Some points:
[  18   24   64  -12    9   20  112  -58   -1    9   -6    5    1  -32
    3   48   54  -19   -5  -43   -9  -26   -8  -15  -25  -59  -50   47
  -65  -11   -3   50  -73   22   16  -26   -1   84    0    5   69 -126
  -12  -61  -43  -16  -28    8]
[ -3 -34  84  14 -50   6  -1  41 -20 -29  30   2 -28   6   6  38  39 -10
  -2  -7   3  38  -6  56  22  39  -1  75 -20  65  19  53  78  -1  24  11
 -61  -2  32 -18 -40 -16 -28 -64  48  24  27 -58]
[ -2 -25   0  -1 105  48  -4 -16 -92  60 -15  35   6  -2  72  37 -40  16
   0 -28  45 -65 -10  26  57 -59  -6  30 -65 -34 -30  13 -45  65   4 -39
  -7  51   3  -1   3 -25 -14 -40 -14  46 -29 -22]
[-17 -18 -14 -66  53 -10 -58  32 -26  20 -50  10   3  16 -21   3  55 -53
  52  69  60 -27  25 -17  -6  29 -43  13 -13 -38  22  -9  50  55  26   1
 -56  13  -1 -17   6 -55   4 -45  -4  27 -14  26]
[-25  29 -14  34 -37 -32 -11  36  -8  19 -25 -47 -16  79  60  38  -1 -21
   9  -9  11  38 -12  47 -11   9 -13  36  62   8 -27 -33   7  76 -53   0
  -2 -20 -41  49  59  37 -52 -34  14 -62  21 -66]
[-49 -29  33  69 -35 -25  23  29  38  73 -54  25  18 -24  40 -36 -39 -33
 -37   3 -73  26 -21   0 -19  33  -2 -68  72  30  47  10  20 -26 -14 -50
  24   9  12 -52 -47  59  49   3 -56   4 -49  25]
[-49 -80 -26   9 -34  -3   1  29 -22 -74 -74  49 -50  29  41  32 -32  -8
 -54  24  14 -55 -15   5 -23  -5 -38  36 -23 -39  10   9 -27  33 -30   4
   8 -17 -34  65  50 -98   8  19  -2  52  16  24]
[ -2 -43  65 -37  48  51  25  12   8 -45 -13 -13  -7  15 -77 -10 -21  53
   0 -14  84  -1  34 -50 -39  57  16 -98  -4 -32 -26  38  20 -19 -86 -57
 -18  17  33 -66   1 -14 -42  13  23 -16  29 -26]
[ 15   8 -75 -69  17 -41  23  80 -58 -39  -2  -5  24  32 -24  38  28  -3
 -72 -12  24  31 -38  26  28  27 -26 -31 -20 101 -37 -16  48  10   5 -10
   0  -3 -13  21  20  14  18  32  32  -8 -13 -24]
[ 40  58 -21 -33  30  10  37  30  -9  29 -23 -28 -24 -26 -46   7 -37  34
   2  46 -37 -47  13 -30  36 -83  41  74  39  -8 -63 -15 -20 -18   0 113
   1 -11  59 -34  11  36  71 -41  -5 -39  63  48]
[ 25 -44 -21  19  42   1 -23 -28  13 -38 -25 -52 -31 -26  37  -6 110 -25
 -60  24  83   7   4 -66   3 -42  -7  34 -29 -18  18  21 -19  41 -66 -96
 -14 -33  19  28   1   3  28 -36  49  48  -4  -4]
[ 34 -16 -29  39 -52   1  51  30  52 -24 -26  15  63 -25  35 -33  26  19
 103 -61 -10  29 -74 -25 -35  87  37 -48  40  37 -49   7  30 -31  14 -30
 -75  20  23  34 -45  -5 -15   5 -95  30  20  -1]
[ 17   4  65  25  30  58 -17  -6  13 -64 -50  29  68  -4 -47 -19   0 -54
  35 -63  54  81  13  33 -28 -25   1 -50   5  -1  -6 -36   1  -6 -36  -4
 -83 -46 -21 -35 -31  21  28  73  28  27  26  32]
[ -64  -46  -11  -54   11  -11  -53  -25   31  -14   19  -43   54  -18
  -13    6  -29  -24  -26  -20 -114  -20  -41   -6   -7    1   80  -10
   74    3    2   -3 -108  -33  127  -19   55  -42   -5   -5  -68    8
  -28   -9  -17  -19  -26  -23]
[-52  45 -47  15 -31 -10  -4 -21  29 -34 -24  47  91 -11 -22 -46  -5  81
 -13 -24 -47  34  12 -16 -13  -4 -80   3   9  28  35   3  26 -28 -10  16
  43 -24   6 -28 -77  50 -27 -35 -18 -30 -62  -9]
[  33   36   22   43   88  -52   25  -42   57   39   76   47   57  -17
  -46   51  -45   33    9   23 -107  -30  -20  -45   64   39   -5   10
   34    3   12  -45  -22  -81  -45   35    6  -28   31   -9   -9  -10
    5   55    7   33   60   49]
[-56  81  19  -2 -37  36  54 -27 -42 -11  51 -23 -88   0  40  49  11  18
  35 -32  65   2 -18 -46   1 -29  -6  -2   8 -11  40 -23  43   9  20  31
  64   3 -25  19  -5 -47  32 -36 -22  86  60 -42]
[  14  -40   48   -2   31   14   16 -109  -15  -31  -29  -10   10  -28
  -40  -49  -74  -93   39   29   79   54  103    2   31   34   34  -14
   -3  -27  -48   46   27   14  -81  -24   39  -16   50   51   42  -67
    2    0   23   10  -69   13]
[ 44  17  -3 -52  28 -65  28  33   2  34  14 -40 -33 -26  14  18  14  64
  78  68 -43  -6  89  48 -36 -62 106  58 -25   4  29 -13 -38 -52 -70  45
  81 -29  12 -39  27  50 -27  64  -2  14   4  41]
[ 26  37 -10  -3 -61  42  36 -36  23  14  -4  16 -50 -75 -26 -22 -25  22
  43 -30  38  -6 -38  44 -74  48 -17 -70   8  37  12  39  39  43  -8 -48
 -21 -26  53  53 -89  15 -17  15  23 -82  95  34]
[-18 -43 -19  14  17  10   6 -47 -23  45  -5  -8  -1 -23  14  22  31 -37
 -74  88  30 -28  39 -49 -53 -32  -3   6 -84 -46 -40   2  17  63  12  47
 -74  31 -51  57  -5   3  19  11  52   7 -50 -87]
[ 47  13 -30 -12 -81  92 -45  14   9   7  67 -63  20 104  48  27  14  55
 -82  15 -60 -54  36  77  21  17   0  54  17   0  -4 -35 -11  11  73 -64
  30 -15 -85  -8  -8  23  27  61 -57 -38 -34  31]
[  39  -31  -85  -19  -26 -102   -1  -34   19   43   88    6  -13  -18
   -2  -16  -31  -28  -41  -40  -63   -7   28   15   25  -13   21  -26
   61   30    2   -6  -78  -95    3   84   17   40  -70  -68  -50   -4
  -10  -16    8   19   15   15]
[ 49   0 -74  41  27 -38 -21  -6  63  42 -22 -21  25 -13 -69  -9 -26  14
 -11  27 -18  47   2  32  34 -57  24  -7  39 -33  63  32  12 -37  78  71
  66  40  13 -16  47  40  -6  46 -46  12  68 -37]
[ 28  41  54 -30 -52 -10 -42 -23 -51   3  -3  45 -15   3  39  45  64  51
   3   0  -1   3 -74  16  37   2  12 -65  -5 -46  -9  76  65  -8  24  22
 -28 -17 -26  -1  71  15 -23   0  18  -5 -27  40]
[ -19   21   31    7  -10   -5  -10   38  -12   14   29   23   -1   57
  -32  -93   -1    4   37  -17  -82   79    4 -102    9   25   23  -46
    2   25   25    3  -22   11   14  -34   -8   12  -26   41  -76   30
  -36   -6  -40  -46   21   68]
[-40  36 -35 -12 -44   2 -61 112   6 -36  51  12  -2  29  73  17  20 -16
   3 -45  11 -41  59 -16  13 -24 -34  30  36 -44 -14 -19  12  57  32  45
  25  22  49   6  34 -17  12  94  85  -4 -41 -49]
[-40 -24   9  14 -11 -58 -64  35  42 -10  50 -47  21  12  34 -33 -40 -23
 -42 -18  72 -15 -37  12   1  81 -39  57 -68  24  -6 -22   3 -39  36  26
  42 -16 -25 -30  -5  60  18 -17 -30 -94  -3  51]
[-60  16 -37  36  27  36  28 -63 -54 -18  20  -4 -72  25   1 -45  28  -9
  20  60  27  10 -75  56  53  -7 -21  15 -44 -40   8 -49 -32  41  -6 -28
 -32  34   1 -44  55 -62  22  14  17  -9 -84 -63]
[ 67   6  59  27   0  38 -50  -9  27  18 -44  38 -28 -39 -91 -58 -48  -8
  51 -11 -36 -52  26 -13 -66 -26  -8 -42 -37  33  19 -78  -2 -77 -34 -25
 -21 -29  30  40  59  83  -3 -66  22  30  10   5]
These points spread out most along one direction. How many in every 100 of the points above lie lower along it than each point below? Round to a whole number. More than half of the points above lie lower than the first one.
[-49 -29  33  69 -35 -25  23  29  38  73 -54  25  18 -24  40 -36 -39 -33
 -37   3 -73  26 -21   0 -19  33  -2 -68  72  30  47  10  20 -26 -14 -50
  24   9  12 -52 -47  59  49   3 -56   4 -49  25] >> 10
[-56  81  19  -2 -37  36  54 -27 -42 -11  51 -23 -88   0  40  49  11  18
  35 -32  65   2 -18 -46   1 -29  -6  -2   8 -11  40 -23  43   9  20  31
  64   3 -25  19  -5 -47  32 -36 -22  86  60 -42] >> 70
[ -2 -25   0  -1 105  48  -4 -16 -92  60 -15  35   6  -2  72  37 -40  16
   0 -28  45 -65 -10  26  57 -59  -6  30 -65 -34 -30  13 -45  65   4 -39
  -7  51   3  -1   3 -25 -14 -40 -14  46 -29 -22] >> 87
[  14  -40   48   -2   31   14   16 -109  -15  -31  -29  -10   10  -28
  -40  -49  -74  -93   39   29   79   54  103    2   31   34   34  -14
   -3  -27  -48   46   27   14  -81  -24   39  -16   50   51   42  -67
    2    0   23   10  -69   13] >> 73
[-40  36 -35 -12 -44   2 -61 112   6 -36  51  12  -2  29  73  17  20 -16
   3 -45  11 -41  59 -16  13 -24 -34  30  36 -44 -14 -19  12  57  32  45
  25  22  49   6  34 -17  12  94  85  -4 -41 -49] >> 67
[ 47  13 -30 -12 -81  92 -45  14   9   7  67 -63  20 104  48  27  14  55
 -82  15 -60 -54  36  77  21  17   0  54  17   0  -4 -35 -11  11  73 -64
  30 -15 -85  -8  -8  23  27  61 -57 -38 -34  31] >> 40
[  33   36   22   43   88  -52   25  -42   57   39   76   47   57  -17
  -46   51  -45   33    9   23 -107  -30  -20  -45   64   39   -5   10
   34    3   12  -45  -22  -81  -45   35    6  -28   31   -9   -9  -10
    5   55    7   33   60   49] >> 3
[ 49   0 -74  41  27 -38 -21  -6  63  42 -22 -21  25 -13 -69  -9 -26  14
 -11  27 -18  47   2  32  34 -57  24  -7  39 -33  63  32  12 -37  78  71
  66  40  13 -16  47  40  -6  46 -46  12  68 -37] >> 13
[ 28  41  54 -30 -52 -10 -42 -23 -51   3  -3  45 -15   3  39  45  64  51
   3   0  -1   3 -74  16  37   2  12 -65  -5 -46  -9  76  65  -8  24  22
 -28 -17 -26  -1  71  15 -23   0  18  -5 -27  40] >> 53
[-49 -80 -26   9 -34  -3   1  29 -22 -74 -74  49 -50  29  41  32 -32  -8
 -54  24  14 -55 -15   5 -23  -5 -38  36 -23 -39  10   9 -27  33 -30   4
   8 -17 -34  65  50 -98   8  19  -2  52  16  24] >> 83
